Each named turn below is shown by a few rows before and after it. Which turns, in which order, take the first row of each later pair to the second? The first pair is answered.
N (before -> after):
-16 21 -27 9 -14 -18 -3 17 20 -20 0 13 14 -7 4 -4 7 -34 30  ->  -32 16 -21 11 -22 -10 -5 16 11 -14 -18 6 21 -7 -6 4 1 -22 31
-12 -19 2 -1 7 14 2 8 -22 23 -7 3 6 13 2 4 -1 5 -7  ->  3 -18 -9 2 16 -2 2 9 -11 19 21 12 -4 11 19 -5 2 2 -2
18 16 -2 14 2 -5 -15 0 4 -46 -1 -20 1 -18 -20 -17 24 -26 -18  ->  -20 1 -5 17 -10 28 -15 -8 -19 -34 -26 -20 10 -16 -33 17 -1 1 -3
H (before -> after):
-49 20 38 -14 39 22 2 -6 -10 -19 -23 33 39 20 15 67 -28 -16 36  ->  -26 -20 -13 -6 55 8 7 -9 -3 -1 34 52 -2 13 30 62 -27 2 57
4 -17 -18 19 -2 19 10 0 -26 2 12 -5 -5 -26 -14 8 -13 34 40  ->  -11 7 11 14 -12 31 4 3 -37 -9 -24 -16 18 -22 -25 7 -9 22 31
20 -9 -22 -2 39 11 7 -21 -6 -4 27 48 6 -14 31 -14 -3 -6 -23  ->  24 -35 -39 11 5 8 4 -15 -35 7 22 20 9 -23 4 -29 0 8 -21
2 6 9 -8 0 26 -3 3 -7 28 -11 6 14 14 14 -3 10 12 4  ->  4 4 6 -9 4 26 -3 5 -1 33 -2 11 7 14 17 -2 6 14 9
S (before -> after):
34 36 11 -18 -1 -13 17 7 52 4 23 29 -8 -7 21 -30 27 -30 -13  ->  9 42 28 -22 17 7 15 -5 58 2 9 43 -3 6 32 -1 8 -24 -12
-3 1 24 -10 25 12 11 34 16 -43 -7 17 55 -15 7 24 -2 -3 -21  ->  -10 -4 23 -7 13 15 9 36 4 -38 -15 9 60 -19 -2 26 -2 3 -17
0 45 20 2 -25 8 -6 -13 -16 -2 -41 -27 32 18 -30 8 -1 -33 -15  ->  16 42 14 2 -32 -1 -5 -2 -16 -2 -33 -34 28 17 -32 -9 6 -40 -16
10 -6 2 3 31 -4 19 -3 29 -28 22 -1 -34 13 26 -2 -14 -1 -18  ->  -10 -5 7 3 34 10 15 -2 24 -25 13 0 -26 13 24 16 -23 7 -16
M (before -> after):
-36 1 3 -4 10 19 9 4 -5 -5 -22 -3 7 15 -1 34 -16 14 -5  ->  -8 -1 -6 4 -20 2 7 17 -23 -8 -28 -30 11 7 -26 2 2 2 -15
-12 21 -4 -41 -4 17 -16 -8 -2 -30 -14 1 17 -26 0 13 -17 -42 5  ->  10 -7 -37 -27 -25 2 -20 -3 -17 -17 11 -14 -3 -42 -17 -9 -8 -35 8
-19 10 -7 -26 20 -13 8 19 -3 -11 -17 1 32 -33 37 15 -8 3 -11  ->  4 -3 -24 -16 -2 -26 5 28 -15 -4 -11 -18 23 -38 17 -11 1 3 -10
-30 11 37 -5 1 27 1 2 -6 -7 -61 -15 24 5 -6 12 -19 1 -8  ->  3 -36 -19 14 -32 7 -2 10 -31 12 -24 -39 -4 -13 -27 -19 -8 18 5
Now pairs of rows:
Between the rows of a pair lie 2 to 3 turns.
-41 5 43 18 33 25 17 16 -8 -16 -41 18 8 -4 25 45 23 28 31  ->  33 -1 16 28 -19 -25 9 38 -24 -21 -22 -30 0 -22 -3 -25 67 4 15 -> M, S
-12 -65 -51 6 -49 -36 36 27 -45 13 -15 -21 -27 -22 -37 -15 -15 34 3  ->  -66 -44 -21 -15 21 1 41 -1 -7 13 -13 44 -29 0 10 54 -46 40 18 -> M, H
-33 27 35 5 -36 25 5 4 -9 -7 -64 -17 31 6 -20 5 16 13 -5  ->  -57 -2 14 4 2 40 12 -14 5 7 -29 25 1 10 11 38 -11 40 23 -> M, M
-45 2 7 6 5 9 7 -11 -19 6 -32 -18 18 21 -17 25 -11 1 -16  ->  -10 19 11 5 -6 -14 3 0 -18 -2 -28 -31 20 13 -22 -5 8 -23 -30 -> M, S, H
-38 14 -17 -26 -27 43 27 -18 -45 2 -107 -34 -7 2 -90 -47 15 8 -7  ->  9 67 -4 -55 85 8 40 -26 61 -24 -13 57 -48 17 12 -41 32 -38 -17 -> S, H, H
11 47 8 14 -54 -38 -3 44 -29 6 -12 -49 -5 12 -27 -48 16 9 -15  ->  32 29 -27 10 2 -53 0 33 12 16 63 6 -50 14 24 -36 6 14 3 -> H, H, H
33 8 -15 1 -30 1 -11 20 -8 1 13 -4 1 9 -5 -17 20 -19 -17  ->  -6 -13 -18 5 -31 34 -12 7 -23 15 -5 0 5 14 -11 20 -7 11 -1 -> H, N, M
30 23 33 -9 11 -34 -1 24 33 -37 18 -13 32 8 -10 -14 26 -23 -15  ->  -33 12 48 -11 11 14 -1 6 14 -25 -26 -10 49 15 -17 38 -10 10 -1 -> S, N
29 42 44 -49 58 -10 8 -6 52 -34 18 32 7 7 34 4 9 -47 -3  ->  80 11 4 -22 -16 -45 -6 22 8 -19 23 -29 4 -19 -19 -55 41 -41 -8 -> M, H
-22 -22 -83 18 -32 -5 0 18 -88 7 5 14 -27 37 -20 9 4 23 19  ->  -56 40 -22 -17 34 20 6 -1 -34 -22 -13 61 -6 64 25 50 -12 -7 7 -> S, M
59 46 4 -19 31 -27 2 13 40 -20 49 20 -5 17 40 -33 23 -42 -15  ->  67 0 -26 7 -46 -28 -8 28 -23 -2 16 -43 4 -9 -22 -65 31 -13 -11 -> H, H
21 2 -21 9 -51 -4 15 2 -10 -8 -16 -22 52 -27 -23 -17 4 -21 -48  ->  -7 22 2 -9 22 10 25 -19 40 -13 11 43 39 -6 33 25 -20 -22 -38 -> H, H, S
-1 -11 -12 9 -43 4 18 2 -39 -5 -53 -45 9 -10 -40 -17 -19 8 -12  ->  -34 -11 -16 -5 38 27 28 -25 7 1 -5 31 -21 7 23 35 -54 25 13 -> H, M, M
-33 9 26 -11 -7 29 2 -2 -14 -7 -41 -13 21 11 -3 23 -9 14 1  ->  -25 29 37 -19 15 18 0 -4 10 -16 -29 1 21 17 15 22 -2 -3 -6 -> S, H
-37 53 41 0 31 -17 10 14 29 -46 3 10 14 26 16 21 19 -23 -8  ->  -4 -33 -42 32 -16 -33 7 18 -13 -12 56 -15 -31 -2 -15 -7 19 20 22 -> H, H
-10 -6 8 11 -57 12 7 11 -31 8 -65 -48 37 -10 -49 -13 9 1 -2  ->  -29 39 50 -12 -17 20 12 6 0 -4 -78 -15 51 8 -18 7 4 -23 -14 -> H, S
27 6 -46 2 -38 -59 -21 10 -10 -22 17 -39 -33 -10 -44 -55 18 19 8  ->  -48 61 31 -20 -16 -6 -17 -10 -5 -40 -70 -29 24 15 -37 2 -8 13 -3 -> N, M, M
27 14 5 8 -39 -25 -13 11 -32 -6 -12 -2 11 -13 -20 -45 17 -27 -13  ->  33 -7 -16 16 -39 -23 -10 12 -35 4 7 1 -5 -23 -19 -45 16 -13 -5 -> M, M, M
4 -12 5 12 73 20 5 -42 22 -8 18 60 -3 -20 36 13 2 16 14  ->  44 -31 -25 21 52 -8 6 -30 10 -1 45 39 -23 -34 22 -27 22 14 14 -> M, M, S
-3 0 9 7 45 15 3 -17 21 14 4 21 -22 21 26 6 -25 17 14  ->  30 -10 1 22 -19 -7 -2 4 -18 8 -18 -37 -9 7 -23 -42 4 4 0 -> H, M, M
